One turn or mirror swaps these rows in pairs. Which row does each one swap with?
The rows were stretched afterwards, more along some directions than others.
Tevut: [-12,18,-33,14,23,-2,-2,20,-19,-4,-1,11,10,0,-24,-1]
voguv: [-13,24,0,4,31,13,-17,-3,-2,7,-3,-21,-14,0,-16,-6]
ker: [-24,31,-2,11,16,17,16,-6,-10,-12,-16,20,-36,-28,-21,-5]
Pab: [-7,7,12,1,30,7,-10,-6,-29,7,1,-11,-5,-17,-19,22]
genat: [-14,7,4,9,23,-2,-19,9,-20,-5,-33,-10,-1,-6,-20,23]
nado: [-30,34,-29,19,23,-8,34,-16,-31,-6,-35,23,-11,-46,-32,13]
pofoz: [-12,-8,-12,14,18,10,-17,24,-17,-8,0,-5,3,-26,-10,1]
zefam: [-30,22,6,6,1,-1,0,-1,6,6,-48,20,2,-16,-40,5]
det: [-24,16,-8,11,-16,0,11,2,9,-1,-47,35,-8,-12,-32,4]
fetur: [-13,4,0,0,-13,17,-4,12,-8,-6,-34,15,3,-7,-34,11]
timag: [-6,34,-23,8,12,9,33,-17,-25,-16,-21,16,-19,-29,-29,7]
guful: [-21,34,-7,11,7,23,24,-3,-11,-13,-20,14,-37,-19,-22,1]
kopat: [-15,0,-15,21,16,13,-11,18,-21,-11,2,3,5,-18,-17,8]
zitot: [-28,21,7,-3,7,18,12,0,9,-1,-42,-2,5,-15,-31,17]
ris: [-16,21,-20,18,33,-6,4,23,-28,7,-26,1,-10,-20,-18,6]
Nat: [-30,42,-10,14,22,-5,2,-24,-16,10,1,8,3,-8,-50,7]
gub: [-15,24,-45,18,11,-9,29,-19,-25,-9,-35,30,-16,-40,-28,3]
keliv: [-20,23,-28,7,23,2,37,-21,-24,-11,-21,13,-1,-39,-32,5]
tedaz: [-13,28,-8,2,38,3,3,7,-24,6,-24,-5,-12,-12,-6,31]
novin: [-20,26,-9,13,19,-5,8,14,-37,-4,-11,11,-10,10,-24,11]
bot: [-27,-17,-26,21,19,-3,1,23,-30,-21,5,22,12,-30,-19,1]
ratat: [-7,-13,17,15,0,11,-17,19,-36,-11,-10,6,-8,-4,-21,19]
pibe: [-24,9,11,28,-7,-8,-12,14,-13,-2,-20,9,-5,1,-46,-1]
dof: [-11,26,-11,11,21,7,-10,1,-5,6,8,3,-2,9,-25,-17]
kavut: [-23,7,-2,16,16,3,-4,17,-2,12,-23,12,12,-15,-26,23]
pize: [-22,23,-8,10,33,8,-6,7,4,20,-27,7,1,-23,-18,11]
Zige: [-7,12,-18,0,-13,6,-6,8,-3,-7,-32,16,-2,-9,-32,-8]
vem: [-4,34,-30,7,6,11,35,-7,-24,-7,-17,17,-31,-28,-15,-1]
Ledes: [-15,27,-18,10,26,-2,-4,3,-9,3,6,-4,-6,-4,-22,-19]
Biv: [-12,42,-27,7,13,8,38,-17,-32,-6,-17,14,-22,-17,-29,7]
luri: [-20,55,-27,5,24,6,36,-23,-21,-3,-18,6,-11,-27,-34,11]
Dak: [-40,22,-24,36,9,-19,5,-18,-17,-7,-9,26,13,-22,-58,1]
Sopi: [-36,9,-8,17,26,-1,-11,15,-16,6,-24,20,9,-27,-29,19]
pasi: [-17,8,-30,2,13,5,-9,11,-12,-14,-29,22,-1,-20,-32,-15]
gez: [-29,15,-29,5,24,-1,-14,13,-11,-15,-34,21,2,-27,-31,-9]
num: [-25,2,0,22,8,-11,25,13,-33,-17,-11,35,-7,-12,-22,17]
nez: [-10,-3,-2,17,15,1,-4,12,-47,-16,-12,0,4,-18,-27,30]
lipiv: [-17,27,18,5,12,3,7,13,-17,5,-14,6,-6,18,-26,16]
Rup: [-16,25,-2,-3,-4,14,8,11,5,-7,-41,16,0,-4,-31,10]
Vel: [-26,29,-23,29,18,-17,7,-22,-21,2,-6,10,7,-14,-52,7]
Kup: [-24,-12,2,22,-9,-15,-1,2,-32,-21,-3,36,9,-11,-41,16]
neto: [-2,9,7,18,1,19,-12,4,-11,-4,7,-4,-12,1,-24,5]
Zore: [-38,10,-8,14,18,-14,5,14,-34,-10,-6,10,19,-9,-37,29]
Sobe: [-27,7,-12,12,23,5,-9,8,-20,5,-10,13,17,-30,-31,24]
Leke: [-15,12,1,-3,-1,16,0,2,1,-2,-29,14,10,-21,-35,10]
lede: [-36,32,-10,24,23,-11,-3,-21,-22,4,-7,17,-4,-17,-50,3]

ris is swapped with pibe
Nat is swapped with Sobe
Kup is swapped with tedaz
novin is swapped with ratat
voguv is swapped with bot

